(in the rows, 128 means zero)
Each path below is one point turned by a fixed rotation once a step. After each direction that follows a path, write how fast that rotation turns it, in deg/step (0 if it stays still).
Each turn is a multiple of 5 degrees from 10 to 175, or 0.
Each row of a path follows its step; steps can be skipped.
path 1
step 0: [126 117 136 135 117 135 127 123 121 132 135 130 124 122 129 135 142 138
 124 130 131 132 131 133 147 126 119 133 137 127 132 131 126 127 133 138
 131 127 129 139 121 122 133 125 132 126 123 132 129 133 125 142 130 132
 129 142 128 132 127 120 123 126 126 126 120 138 131 127 130 124 131 130
 112 120 128 126 121 126 112]
step 7: [132 118 122 128 128 119 128 122 127 126 133 131 129 120 129 128 125 122
 136 137 131 129 126 124 129 137 124 133 124 136 126 136 124 124 129 137
 120 129 127 135 130 127 135 128 124 124 148 122 128 136 120 144 135 138
 115 132 123 136 119 126 133 129 118 122 116 118 123 120 131 130 129 119
 121 143 133 126 134 128 127]
step 8: [133 125 129 129 126 123 122 111 118 141 135 134 127 134 127 122 133 140
 117 140 136 122 126 120 128 127 127 121 128 134 127 119 126 121 138 133
 127 127 137 133 114 130 136 132 127 116 131 137 123 126 121 126 138 129
 121 124 125 140 132 126 130 138 131 129 123 123 133 127 131 120 124 129
 126 129 115 124 128 141 125]
step 10: [115 129 127 134 145 131 127 120 130 130 135 124 133 134 137 130 131 123
 116 133 124 135 131 131 138 135 121 128 123 145 131 127 132 130 135 128
 135 124 126 126 115 133 127 125 119 114 129 138 131 132 116 126 133 131
 125 127 131 145 131 130 129 124 122 127 124 136 126 134 132 123 129 121
 117 137 120 126 134 124 125]
step 12: [131 129 125 132 125 133 120 120 128 132 127 130 119 120 127 124 134 130
 124 139 117 128 138 135 127 132 130 125 113 132 131 125 139 118 131 130
 141 135 127 132 116 127 130 127 124 117 135 128 133 128 127 135 128 146
 115 130 121 137 136 119 129 126 136 124 120 136 133 130 128 122 139 123
 121 117 126 120 124 130 121]
step 13: [119 119 133 136 116 136 115 118 123 130 124 132 135 120 127 129 141 131
 132 137 129 129 128 136 128 121 126 123 128 141 130 135 124 137 132 135
 128 123 129 127 132 139 132 129 133 118 139 129 129 130 118 127 118 121
 129 126 114 136 131 117 122 132 115 123 133 130 124 120 128 118 129 125
 123 131 131 131 126 128 118]
step 25: [118 132 124 135 127 136 128 116 120 138 124 129 123 125 134 138 132 128
 122 137 118 132 138 124 136 142 126 124 132 141 131 122 127 132 132 128
 127 126 128 132 120 139 126 131 122 130 131 141 134 136 122 126 121 134
 119 131 128 141 134 120 128 128 116 126 119 128 126 133 128 127 130 139
 124 138 121 119 123 136 122]
Speeds:
[129 128 129 126 127 130 128 127 127 128 129 127 128 128 128 130 127 131
 126 128 130 126 129 129 128 127 128 128 128 128 130 130 130 129 129 127
 125 130 129 131 128 127 126 127 129 127 129 127 128 127 129 129 127 130
 129 126 126 126 134 128 126 130 131 130 127 126 129 127 128 130 128 125
 128 128 127 129 130 128 127] | 95
path 2
step 0: [130 128 121 130 124 122 136 123 127 127 132 127 129 121 131 133 131 137
 127 126 132 136 124 131 116 135 135 139 130 137 132 136 116 133 126 131
 122 133 124 133 126 125 130 133 138 118 121 130 121 121 138 124 124 126
 130 128 130 137 129 128 124 139 136 122 129 128 126 137 121 135 132 135
 135 138 128 133 136 137 135]
step 4: [128 128 136 136 134 125 139 115 122 130 130 129 128 124 127 130 132 124
 126 120 135 128 117 126 139 129 131 132 129 132 127 137 119 128 127 119
 121 117 120 121 139 120 127 120 132 129 134 127 126 118 134 121 136 138
 134 126 120 132 125 131 133 132 130 123 142 131 128 125 138 123 129 135
 128 125 129 126 132 128 128]
step 11: [127 131 132 128 132 128 133 123 130 117 136 129 127 119 131 126 130 136
 126 142 125 133 121 130 130 130 128 121 129 145 139 142 133 130 134 130
 115 132 127 123 126 130 134 123 129 122 125 126 122 127 131 121 125 129
 137 124 127 137 120 123 125 135 125 128 137 130 120 128 128 115 126 129
 137 127 127 128 132 125 142]
step 12: [126 127 129 132 141 138 129 119 131 136 124 128 131 120 128 128 121 132
 125 124 143 136 122 128 131 128 125 132 133 131 124 128 125 121 125 126
 125 128 119 120 129 122 126 129 130 137 127 126 130 128 136 128 134 126
 121 129 139 133 130 123 137 141 122 125 138 141 119 124 127 127 134 142
 136 129 129 130 137 135 132]
step 13: [131 129 126 130 118 130 130 118 129 128 134 121 124 130 128 130 121 128
 117 129 126 133 127 133 121 130 129 127 136 144 129 133 122 134 140 137
 126 129 128 134 135 130 136 128 122 129 120 125 133 125 137 116 125 132
 132 129 126 138 133 118 129 137 134 129 131 121 117 132 121 132 136 126
 135 119 126 134 140 132 125]
step 17: [128 134 129 129 144 119 120 133 129 130 126 130 131 122 133 132 122 127
 128 124 132 130 126 125 130 130 129 135 136 139 127 131 128 131 130 128
 118 128 128 124 131 120 126 130 135 131 129 127 115 111 135 124 126 128
 132 124 123 133 129 134 124 130 137 124 144 123 119 133 142 130 139 129
 126 124 124 125 136 136 137]
step 18: [136 127 128 125 125 130 140 125 124 131 137 128 129 119 142 124 124 133
 128 122 132 133 135 127 126 132 123 134 126 130 132 132 115 124 125 137
 115 144 121 128 129 135 126 127 117 114 124 126 128 122 131 129 132 120
 131 128 137 130 128 122 125 129 131 118 131 135 117 121 134 130 128 130
 131 124 123 128 135 133 131]
Speeds:
[126 131 129 129 129 128 126 129 130 129 129 130 126 128 127 129 129 130
 129 127 126 131 128 127 122 127 128 130 129 128 129 128 127 128 127 127
 125 128 128 128 128 128 129 130 129 129 129 129 130 128 126 128 130 128
 128 130 131 125 132 128 129 127 132 127 127 128 127 130 127 129 130 127
 129 128 127 129 128 130 129] | 145
[129 130 130 128 129 128 129 127 128 127 131 128 128 127 128 129 128 127
 131 129 126 128 128 127 128 127 126 129 130 126 126 127 127 126 127 128
 127 130 129 126 125 128 127 132 126 128 130 128 129 129 129 124 124 129
 127 128 128 130 129 127 127 128 126 128 128 126 126 127 126 132 128 131
 128 129 130 128 129 129 130] | 60
